Here are some points:
c(0.40, -0.61, -1.65, 2.46, 1.30, -0.02, -1.85, 3.09)
c(-2.11, 0.94, -0.12, -3.01, -1.10, -1.94, -0.04, -0.28)
c(0.50, 0.07, -1.18, 0.01, 0.18, 0.06, -0.58, 1.16)
c(0.52, 0.41, -0.76, -0.18, 0.51, 0.54, 0.43, 0.23)
c(-0.02, -0.98, 0.19, 0.00, -0.38, 0.00, 0.56, -0.36)
c(0.83, 0.10, 0.23, 0.32, -0.52, -0.26, -0.79, 0.82)
c(-4.28, 0.66, -1.38, -2.56, 1.35, -1.11, 2.82, 0.54)
c(-1.96, 0.72, -0.55, -1.19, -0.39, -1.47, 1.13, -0.81)
c(-1.30, 0.49, -0.85, -0.46, -0.32, 0.19, 1.02, 0.09)
c(4.00, -3.21, 2.12, 4.29, -0.67, 4.33, -0.98, -3.63)
c(-1.29, 0.45, -0.95, -0.73, 1.14, -1.68, -0.41, 0.49)
c(-1.17, -0.20, 1.70, -0.94, -1.58, -0.06, 0.56, -2.87)
c(-0.91, 0.54, 2.07, -1.65, -2.03, 0.08, 0.85, -1.24)
c(1.13, -1.40, -0.16, 0.99, 1.01, 0.69, -0.51, 0.05)
c(-1.96, 0.68, -1.19, -1.25, -0.47, -0.49, 0.69, 0.92)
c(-0.71, 0.37, -0.57, -1.71, -0.63, 0.03, 0.73, -0.11)
c(-0.54, 0.31, -0.39, -1.39, 0.09, -0.36, -0.02, 0.64)
c(-0.30, 0.32, -0.05, 1.08, 0.31, 0.38, -1.63, -1.12)
c(-0.75, 1.01, -1.56, -0.08, 0.29, -0.41, -0.68, 1.25)
c(-0.58, 1.32, -1.43, -0.03, -0.42, -0.23, 0.84, 0.59)
Then 10 other points, each followed by its number:
c(2.38, -0.76, 0.29, 2.39, 0.35, 0.35, -1.06, 0.75) 0
c(0.27, 0.16, 0.72, 1.33, -0.80, -1.27, 1.05, -0.48) 1
c(-0.70, 1.29, -0.42, 0.25, -1.03, -0.12, 0.80, -0.61) 2
c(-0.03, 1.02, -0.92, -0.34, 0.28, -0.52, -0.94, 0.92) 3
c(0.36, 0.66, -0.31, 0.30, -0.07, -2.13, 0.35, -0.66) 4
c(0.02, 0.49, 0.35, 1.06, 0.19, -0.44, -0.43, 0.21) 5
c(3.17, -1.04, 1.34, 1.64, -0.88, 2.22, -0.25, -0.18) 6
c(4.42, 0.68, -0.06, 3.62, 1.94, -0.09, -2.20, 2.40) 7
c(1.47, 0.68, 0.65, 0.32, 0.43, 0.43, -1.05, 0.18) 8
c(-0.80, 0.76, 0.44, -1.13, 1.56, 1.72, -0.61, -0.80) 9
Which two of these numbered points are nearest to each point below by angle, seen from the average point of the first points? Their numbers follow each, nearest first.
c(-0.25, -0.19, 0.65, 0.83, 0.05, -0.64, 0.24, -0.44) > 1 5
c(-0.57, 0.56, 0.54, -1.02, -0.49, 0.56, -0.58, -1.43) > 9 8
c(-0.27, 2.10, -1.52, -0.81, 1.65, -0.38, -0.42, 1.88) > 3 7
c(0.88, 0.52, 0.01, 0.33, 1.59, 0.00, 0.56, 2.30) > 7 0
c(-1.39, -0.31, -0.14, -1.90, 1.79, -0.41, -0.61, 0.43) > 9 3
c(-0.90, -0.48, 0.68, -0.56, -0.52, -0.01, 0.27, -0.66) > 1 6
c(0.33, 1.21, -1.17, -1.54, 1.42, -0.52, -0.97, 1.06) > 3 7
c(2.40, -1.15, 1.31, 1.45, -0.78, 1.06, -0.34, -1.21) > 6 0
c(-1.39, -0.87, 0.70, -0.57, -1.35, -0.52, 0.98, -1.65) > 1 2
c(-0.60, 0.19, 0.52, -0.55, -0.06, 0.27, -0.10, 0.13) > 9 8
c(-3.02, -2.78, 1.25, -2.61, -0.03, -2.51, 2.49, -2.69) > 4 1
c(-0.23, 0.46, -1.56, -0.90, 0.25, -0.39, 0.47, 1.00) > 3 7
c(1.34, -0.51, -0.15, 1.05, -0.06, 0.28, -0.19, 0.31) > 0 6
c(-1.58, -0.29, -0.87, -1.26, -1.17, -0.92, -0.34, 1.76) > 3 4
c(1.46, -1.04, 1.51, -0.80, -1.80, 1.90, 2.00, -2.65) > 6 1
c(1.25, -0.50, -0.46, 1.71, 0.59, 0.63, -0.60, 0.08) > 0 7
